Each path below is one point turned by a fixed rotation once a step. After each direction that follows a path, write how fast that rotation turns it, in degrees a step (0 if it stays still).
Each turn is a multiple of 5 degrees from 10 to 175, or 0.
Each row of a path follows its step; steps can be skipped.
path 1
step 0: [-9 9 13 -15 -5 -2 10 5 4 0 -16 -1 3 5 16 -1 -15 3 24 -5 19 27 1 -8 14 21 -15 10 7 -26 8 9 6 -28 -4 -2 9 -15 24 -30 -3 -8 23 17 0 -7 8 11 6 4 -2 -4 -2 0 -8 -29 8 -1 0 -8 20]
step 2: [1 3 11 0 12 -9 -15 9 -1 2 3 -3 4 -4 22 17 -4 -22 5 30 -14 19 4 5 6 18 -22 1 16 -33 -19 -8 1 -4 -27 6 5 -14 -21 -2 -9 16 -2 -12 7 19 -17 -3 0 -8 -3 -5 -27 -4 18 -6 0 -2 11 3 17]
step 5: [36 -8 -3 13 5 -5 15 -9 26 9 15 -6 10 -4 -5 10 -25 -19 15 16 4 16 -7 5 -15 10 -2 5 31 -18 20 1 12 17 -5 8 0 0 -4 -1 -5 24 0 10 8 2 -9 7 -3 -3 11 -9 -12 -12 16 -20 16 3 6 10 -14]
step 7: [0 4 25 -2 25 -2 -4 -7 6 -13 -7 -1 13 11 -23 -3 -1 6 10 13 9 32 -4 -25 -14 -20 8 -28 -12 -21 -5 9 16 6 2 16 7 2 10 -7 4 -6 8 4 22 -7 2 -14 -19 -6 7 -6 -21 16 1 -30 5 1 -4 0 8]
step 17: [-27 -3 17 -25 23 10 6 0 1 -15 7 -18 3 -5 0 3 7 -20 14 8 17 4 8 -15 9 18 -34 -7 18 -25 -17 -10 -14 -12 -2 17 7 3 3 3 6 12 5 12 -6 10 -13 10 -7 10 18 4 -7 -15 18 -8 -8 0 11 -17 3]
step 18: [-5 21 7 -20 0 -3 24 11 -11 0 5 -19 1 -4 0 15 6 -6 -11 -25 13 8 -19 -19 0 -12 -5 -12 -12 -36 -21 5 16 -7 -1 10 -11 -14 -1 -22 8 -15 5 5 -15 1 -9 -1 -6 -13 9 -9 -7 -17 -5 -19 25 1 16 -10 1]
step 21: [7 11 -12 -27 26 9 8 10 4 -3 2 -5 14 -1 19 14 0 -9 12 10 21 -22 4 -21 3 9 -9 -8 -6 -17 -11 -12 3 -8 -6 12 19 -12 3 -31 -8 11 19 -10 8 18 19 4 4 8 2 2 -5 -28 -10 -13 10 19 5 6 15]
step 22: [25 -4 17 6 1 -11 -4 4 -1 -1 10 -14 -3 -7 -24 -13 -8 9 0 -4 23 11 -27 -21 5 18 -3 -2 -2 -26 12 9 3 6 -6 20 0 -23 6 -21 -3 -4 9 3 12 12 17 -12 -4 9 18 -10 -22 5 -11 -15 23 18 12 -6 2]
step 24: [9 -4 8 8 23 -4 6 -16 -9 -6 20 5 21 9 -2 17 4 -5 5 29 5 -6 -14 -8 -7 -10 -34 2 -1 -1 -28 11 -1 13 -14 15 5 9 -8 0 -12 21 5 -17 12 5 -4 -15 -14 -9 2 10 -12 -15 -15 -26 5 14 3 9 -16]
step 25: [-8 -7 8 -21 3 2 2 -6 2 6 5 12 21 -4 16 2 9 17 -12 -2 13 6 3 -10 -21 -11 -11 -10 -7 -15 25 1 -13 1 -22 0 13 -7 -1 -15 -10 -4 9 -16 20 11 -6 8 -13 19 17 -7 -36 -10 -21 -31 15 8 -7 -7 6]
[-4 -4 3 -1 -11 -1 -1 3 1 -4 -3 -2 -4 -3 2 -1 2 1 2 -1 7 -2 8 2 0 7 -2 2 5 -9 5 0 -1 0 -2 -2 0 4 -3 4 -3 6 -1 2 0 -5 -2 -2 -5 3 -1 -1 4 1 2 0 4 1 -3 0 -4] => 125
[3 3 2 5 -3 -4 -6 1 -2 1 -8 -6 0 4 3 -3 -4 1 -2 6 -1 -4 -1 4 5 6 -5 4 0 1 -1 -2 -1 -1 0 -3 -1 -2 0 -3 -3 -4 0 -7 3 5 9 -1 2 -3 -4 2 0 -2 -1 -1 4 7 -2 -2 3] => 35
[-8 -7 -2 1 7 -4 -4 3 3 1 -3 2 -3 -4 -3 2 -2 1 -1 -2 2 -7 -6 0 2 2 -2 2 -1 5 -1 8 1 1 -5 8 0 -3 -4 4 -2 0 -2 1 -4 -3 7 2 -4 2 3 2 -4 2 2 -1 -2 0 -4 0 0] => 140
[0 -4 3 -1 -4 -1 -3 11 3 -1 1 -3 4 5 -1 1 -3 -1 6 -6 0 -2 -1 2 -1 -7 2 2 3 -1 -3 3 2 5 1 -4 7 1 0 1 -6 -7 1 -1 2 3 -1 3 -2 0 -6 -8 -3 -3 0 -1 -2 -4 1 -2 1] => 160
[-6 -2 -3 0 -6 -3 -3 0 2 2 -3 2 8 3 1 -2 1 4 2 4 3 -3 -3 0 -6 3 5 -6 3 5 -3 0 5 -2 -1 -2 -2 -4 -5 -5 1 2 -6 -7 2 0 -6 2 0 4 4 1 3 -2 -5 4 1 -3 3 4 2] => 65
[-1 4 -1 0 2 -4 -1 0 -2 -3 2 2 -6 -1 -1 5 -2 -2 -4 -5 3 -9 3 -3 -1 -1 6 -4 -5 2 2 1 1 -4 0 -4 0 0 -1 3 -5 4 -3 -2 -1 -1 0 -2 3 -4 -7 -3 7 -10 -1 -5 -1 5 3 5 3] => 145
